In the rows, 128 means zero.
M: 4 groups of rows, each row roughly a mix of its group's hidden directions
M (132 x 10)
[[152 149 138 137 155 129 117 119  96  63]
 [169 114 116 152  78  92 129 149 141 109]
 [110  88 100 115 105 106 125 110 167 169]
 [133 123 138 154 141  84 143 177 148  91]
 [124 112 111 101  85 155 136 120 168 170]
 [ 80 122  89  96 142  95 112 101 132 120]
 [136  76 117 148 108 137 172 134 159 105]
 [149 120 108 103 130 111  90  97 146 180]
 [ 87  93 143 144 155 173 128 101 125 150]
 [ 74 133 131 105 146 172 121 123 129 167]
 [135 111 117  87  79  97 150 162 138 137]
 [111 130 120  73 119  88 105 159 154 139]
 [118 160 145 110 185 159 142 117  97 139]
 [147  88 104 125 126  84 156  95 157 142]
 [131 125 125 120 164 157 149  76 161 157]
 [112 169 149 102 177 141 120 135  95 149]
 [116  83 113 140  76 132 133 125 152 165]
 [180 106 155 146 110 157 102 114 144 157]
 [156  94 133 150 114 141 171 139 176 142]
 [161 121 105 128  74  86 107 123 147 143]
 [128 119 120 139 104  87 147 166 140  75]
 [ 64 131 103 101 139 107 158 125 138 113]
 [ 87 106 119 142 145 168 158 106 168 132]
 [121 121 163 152 164 189 133 121 110 133]
 [105 129 165 165 182 143 146 142 127 110]
 [123 131 124 131 128  77 142 180 139  87]
 [170 127 128 154  95 110 111 168  96 103]
 [178 135 148 152 156 133 126 138 122  75]
 [173 159 151 113 114 153 100 134  91 150]
 [156 103  96 112  89  82 136 142 153 119]
 [ 70 105 104 154 133 135 147  88 116 132]
 [ 82  76 112 140 104  99 128 122 150 142]
 [142 129 118 131  84  73  94 133 102 117]
 [133 118 134 133 140 176 162 117 178 159]
 [107 113 139 168 122 116 153  75 109 160]
 [ 81 116 134 117 127  91 172 158 103 126]
 [154 147 123 136 100  75  89 126  98 114]
 [176 148 124 134 108 100 134 119  90  85]
 [120 123 140 143 124 166 181 142 127  79]
 [123 113 149 148  72 126  88 162 124 148]
 [ 95 178 147 118 143 159 104 161 109 138]
 [ 92 108 129 133 154 180 136  95 149 154]
 [109  67 129 137 121 161 144 107 149 159]
 [151 102 118 135 110 170 113  87 143 170]
 [103  96 147 148  93 126 135 179 160 126]
 [169 125 156 138 115 109  87 161  90 128]
 [ 77 113 130 111 131 151 138 136 165 174]
 [157 124 152 155 157 158 149  87  98 108]
 [145  97 122 114 118 171 134 100 150 179]
 [137 117 143 151 144 201 147 113 144 131]
 [195 121 113 159 101 121 113 114 122 108]
 [160 186 136 139 158 160 108 108 133 138]
 [102 154 128 124 116  85 114 165 104  85]
 [ 86 109 100 111 111  76 128 148 155 127]
 [154 139 149 182 120 118  95  86 119 135]
 [ 88 111 144 172 127 167 153 133 150 151]
 [175 154 155 110 120 102 112 173 112 118]
 [ 82 102 143 139 157 169 124 102 129 158]
 [ 81 124 144 116 141 166 147 147 162 163]
 [180 120 146 156 150 125 155 128 119  81]
 [123 127 112 136 120  67 129 113 108  77]
 [119 178 120 115  91  96 115 154  93 125]
 [136 103 143 131 148 191 159 132 160 137]
 [146 129 115  94  90  82  97 132  99 145]
 [184 110 126 108 138 148 161 158 139  99]
 [ 94 152 160 116 160 169 143 163 142 135]
 [ 78 131 137 106 138 102 104 139  95 168]
 [ 91 116 105  84 121 118 105 117 157 170]
 [191 153 111 147 130 124 138 124 136  85]
 [172 118 126 157  81  96 105 142 132 107]
 [141  96 154 158 149 178 130 106 127 161]
 [116 147 137 111 149 185 160 127 165 148]
 [160 119 136 133 113 173 129  90 126 178]
 [117 130 101 139  82 123 140 166 114  79]
 [115 124 149 118 153 197 137 113 128 158]
 [101  90 104 113  83  92 145 146 143 114]
 [110 117 134 131 153 193 129  93 137 154]
 [139 148  90 124 116  95 145 120 118  68]
 [189  94 120 127 130 149 142  90 139 141]
 [195 124 142 139 118 162 152 110 114 142]
 [142 166 145 129 140  82  89 138  93 113]
 [107 103 126 174 102  99 154 147 130  88]
 [143  98 122 166 115  88 110 130 172 155]
 [164 138 140 117 143 176 161 112  88 115]
 [163 125 138 162 134 166 165 118 126  85]
 [197 160 145 142 146 136 145 142 129 115]
 [158 127 118 147  84  79 104 144 155 139]
 [ 75 104 136 122 166 160 154 119 138 150]
 [104 172 144 121 161 134  91 132  90 152]
 [147  87 112 149  85  91 141 135 159 113]
 [134 114 109 136  77  67 113 128 130 117]
 [136 156 144 163 119  80 127 174 124 106]
 [161  78 108 134 113 144 160 103 156 148]
 [147 156 143 121 110  89  89 160  90 130]
 [129  89  93 126  75 119 138 111 152 102]
 [ 96 109 160 140 152 173 123 117 127 173]
 [ 64 132 125 111 116  96 102 133 133 159]
 [110 134 106 112  97  76 120 174 148 126]
 [182  90 107 125 104 110 154  99 135 117]
 [136 128 134 137 135 200 152  95 119 139]
 [ 67  98 107 124 106  91 124 128 148 135]
 [ 65 111 104 115  99 102 113 123 123 150]
 [132 127 111 142  82  64 112 138 144 136]
 [114  95 156 164 176 115 141 133  99 107]
 [172  82 108 101 111 141 142  90 128 122]
 [175 133 150 132 152 164 103 111 106 164]
 [153 173 121 119 116  88  87 134  98 116]
 [151 133 136 161 142  88 114 128 122  68]
 [ 84 117 110 149 145  81 103 100 144 146]
 [101  93 100 100 117 144 147  98 163 157]
 [161 109 111 136 159 144 173 103 169 123]
 [148 109 112 147  98  62 133 134 146 109]
 [194 118 153 146 138 167 119 139 117 133]
 [150 159 114 123 164 130 148  81 150  93]
 [ 83 128 134 109 140 169 128 125 150 179]
 [120  97 127 135 142 181 165 127 158 159]
 [143  69 119 133  97  93 143 126 154 148]
 [ 94  99 135 137 127 172 158 145 165 155]
 [122 172 148 105 181 121 122 149  99 112]
 [115 161 146 116 111  89  71 121 106 126]
 [ 72 131 129 127 183 150 139 105 138 129]
 [133  88  88 122  90  99 127 105 161 113]
 [ 89 143 137 109 131 105  89 131  88 166]
 [163 141 134 143  90 103 114 163 100  90]
 [132 105 166 142 139 109 108 126 156 186]
 [158 130 157 127 119 142 173 171 129  91]
 [125 113 150 123  88 152 138 151 159 181]
 [165 105 112 153 103 152 162 136 160  95]
 [112 123 102 101 124  91  84 107 135 171]
 [ 96 143 108 128  95  72 125 138 133  92]
 [ 98 157 123 129 103  91 112 160 109  84]
 [158  61 132 135 126 144 164 118 134 140]]

which group is each row in? (one row of each group first)
[132 114 155 130 160 132 128  96 172 177] => Y
[131 119 131 169 115  62 137 147 145 112] => E
[131 143 121 122  93  70 110 160 107 102] => X
[168 130 146  99  90 104 123 178 132 131] => W

[137 125 111 147 110 108 142 110  80  73] => W
[ 51 104 124 116 150 118 137 125 128 127] => X
[119 138 164 174 162 147 138  94  97 123] => E
[117 178 171 151 147 142 109 159 107 124] => X
[109 159 122 134 116  74 121 137  95  88] => E
[ 70 144 133 121 116  84 123 153 143 102] => Y
[134 116  87 111  91  90 151 135 163 106] => X
[152  93 101 132  94  81 145  96 134 121] => E
[ 61 128 125 104 161 126 143 144 153 128] => W
[192 112 130 154 111 128 105  93 143 131] => E
[ 98 121 150 133 178 171 156 108 108 123] => E
[ 73 165 103 106 133  97 125 105 122 113] => Y
